(in the rows, 128 means zero)
The rows of X fall into 3 groups, which share some directions, and each row is roughly a mix of its group's hidden directions.
X:
[[ 99 122 143 135 156 150 121 153 134 178 126]
 [113 125 147 138 141 107 121 103 172 163 150]
 [ 96 123 164 100 126 169 128 123 128 138 155]
 [144 143 114 124 152 126 173 108  94 101 135]
 [111 115 159 166 137 125 145 121 167 133 158]
 [122 115 159 169 150 130 147 114 159 139 153]
 [140 139 150 106 162 109 153 112  86 110 129]
 [100 146 129  98 134 141 117  81 142 157 135]
 [175 148 123 115 114 129 135 110  90  98 125]
 [144 118 147 144 178 110 148 119 149 134 159]
 [ 84 104 146 105 133 171 130 128 138 143 115]
 [144 109 160 155 155 123 158 119 148 125 162]
 [150 117 151 135 179 119 165 123 144 121 140]
 [174 130 128 113  94 120 145 116 103  99 113]
 [ 98 137 112  98 135 163 108 140 127 169 120]
 [163 134 133 131 107 130 169 116  96  98 114]
 [105 133 149 176 126 129 129 111 153 132 166]
 [175 130 116 132 107 116 120  87 118 100 118]
 [ 76 122 113 150 163 129 123 125 159 129 121]
 [109 117  95 148  96 108 107 158 157 136 135]
 [166 131 119 130  84 107 146 107 118 100 137]
 [136 133 155 107 149 128 158 107  79 116 117]
 [115 107 165 140 141 142 103 125 152 171 140]
 [119 144 105  94  84 117 122 139 111 104 103]
 [160 128 147 136 178 120 155 134 140 142 152]
 [148 104 103 162 110 132 161 158 110 113 125]
 [147 157 126 167 131  82 139 115 133 108 119]
 [117 111 110 137 109 111 105 132 171 165 149]
 [ 88 145 103 133 158 136  98 136 154 150 127]
 [151 108 144 141 172 102 153 131 151 143 146]
 [169 131 133 155 127  92 136 114 123  95 104]
 [104 122 124  88 110 167 114 130 129 156 152]
 [120 119 101 154  97 118 104 158 165 142 131]
 [110 120 102 141 110 133  93 146 174 133 146]
 [102 112 151 167 152 137 118 103 155 140 150]
 [176 141 146 158 124  92 134 115 119 108 123]
 [120 140 127 114  76 154 114 106 119 151 103]
 [ 90 100 159 128 156 165 137 130 132 133 140]
 [143 158 110 162 129  78 138 129 134 112 114]
 [113 128 155 158 128 120 135  76 151 139 146]
 [141 152 110  88 127 138 139 148 107 116  86]
 [167 133 126 149 113  90 150 151 113 105 115]
 [180 132 114 139  99 103 131 115 113 114 153]
 [ 87 133 128 147 157 141 109 128 151 168 137]
 [ 93 119 141  93 151 163 107 148 131 146 128]
 [103 111 105 150 104 129 104 155 155 161 123]
 [174 145 117 100 102 124 135 134  93 116 115]
 [117 146 147 112 150 120 149 115  81 139  95]
 [159 146 110 159 107  94 153 116 120 105 140]
 [108 122 136  86 125 171 115 142 121 161 127]
 [116 109 105 148  99 112 101 162 160 136 140]
 [160 143 136 114 126 129 171  84 109 126 129]
 [132 128 118 149 114  84 134 172 108 113 107]
 [ 95 125 148 135 167 139 109 151 143 161 143]
 [112 105 156 142 159 133 120 107 166 150 149]
 [ 72 118 144 149 147 136 138 132 157 145 136]
 [145 152 135 118 162 131 165 101  93 124 115]
 [177 104 137 135  86 105 131 113 129 119 127]
 [109 149  92 115  92 106 101 142 108 113 121]
 [147 138 114  96 109 152 136 156  98 120  93]
 [115 131 111 119  74 118 101 109 119 153 109]
 [140 145 115  81 120 157 121 161 107 117 114]
 [115 120 161 166 156 138 141 108 160 138 147]
 [104 136 139 179 150 119 130 123 152 125 162]
 [124 126 124 141  90 136 146 150  92 108  89]
 [ 88 127 145  91 123 171 122 112 132 129 143]
 [101 104  99 135 103 115 106 140 158 147 156]
 [143 136 105  97  89 142 108 143  95 139 109]
 [159 106 109 147 113 134 168 137 109  98 145]
 [122 111 108 173 156 105 116 106 153 112 119]
 [ 95 130 140  75 119 159 116 140 130 135 142]
 [139 156 140 111 152 120 161  97  91 117 114]
 [ 89 135  93 133 105 109  88 141 128 125 117]
 [118 116 126 117  60 134 109 123 124 141 123]
 [121 108 110 145  92 120 100 150 168 141 143]
 [128 107 154 148 170 132 133 105 158 157 138]
 [ 87 108 153  93 136 156 108 126 150 125 128]
 [167 136 122  83 113 130 147 156 107 120 117]
 [145 140 139 118 140 143 167 107  85 102 115]
 [168  91 147 148 115 127 124 162 139 111 142]
 [168 139 139 155 132  81 135 132 124 101 125]
 [ 85 125 137 150 169 141 116 129 149 149 146]
 [ 98 117 127  98 145 172 121 150 118 154 140]
 [153 151 129 131 121 128 169 113  93 117  95]
 [136 132 161 146 169 146 162 129 154 128 148]
 [150 140 157 109 151 138 157 101  93 110 123]
 [150 130 118 147 122 101 151 161 100  90 118]
 [126 129 150 129 185 118 141 111 160 128 147]
 [124 163 147 123 156 117 109 119 138 165  93]
 [167 118 126 156 111 132 146 159 120  88 122]
 [167 163 117 134 105 109 152 121  98 114 113]
 [106 128 109 141 108 132  89 146 173 146 129]
 [167 112 144 103 174 124 154 134 130 118 137]
 [117 159  93 110  93 114  95 140 108 133 126]
 [150 126 160 113 171 133 165 120 149 119 136]
 [171 109 140 153  98 121 148 156 117 113 113]
 [159 113 129 143 102 138 154 147 106  84 126]
 [147 120 114  71 104 123 123 138 114 130  97]
 [110 144 104 112  87 135 118 138 103  99  99]
 [177 132 124 132 116 125 147 108  93  94 128]
 [ 82 127 144 114 159 169 121 125 129 134 147]
 [119 125 100 148  94 109 106 147 168 149 131]
 [104 141 114 103 157 169 111 141 112 156 122]
 [125 145  96 105  86 113 103 122 100 129 110]
 [161 136  96 100 126 135 113 108 103  93 113]
 [153 137 112  89 101 144 129 151  96 127 102]
 [132 109 153 140 142  97 140  99 164 153 150]
 [107 167 115 147 154 134 123 144 122 174 118]
 [127 110 137 143 185 103 133 100 147 135 128]
 [186 139 152 133 121 121 138 121  93 118 130]
 [120 122 119  83  95 133 101 103 116 127  99]
 [171 122 122 151 110 122 134 152 141  84 141]
 [119 133 106  94 125 135 128 159 117 105  81]]
Here is one row of each group, with its name. Which group are the others in?
[ 86 131  88 135 117 120 102 141 158 139 141]	A
[142 144  95  96  98 123 108 147  93 131 113]	F
[105 141 119  97 157 164 117 154 109 151 118]	M

[106 111 132 165 156  94 123 117 158 132 150]	F
[180 100 146 109 109 119 120 124 118 104 112]	M
[101 144 133  98 138 106 109  92 145 161 142]	A
[101 128 138  83 118 167 118 137 128 157 113]	M
[159 108 123 136 117 123 153 142 112  79 151]	A
[161 127 140 133 113 149 115 139 150  75 142]	A
[151 102 117 150  90 118 138 161 125  96 138]	A
[100 109 116 134  87 148  94 149 154 127 131]	A
[130 148 141  94 152 138 146  80 108 114 138]	A
[139 122 110  95  98 142 124 138  94 114  90]	F
[119 118 107 154 107 111  98 169 160 137 126]	A
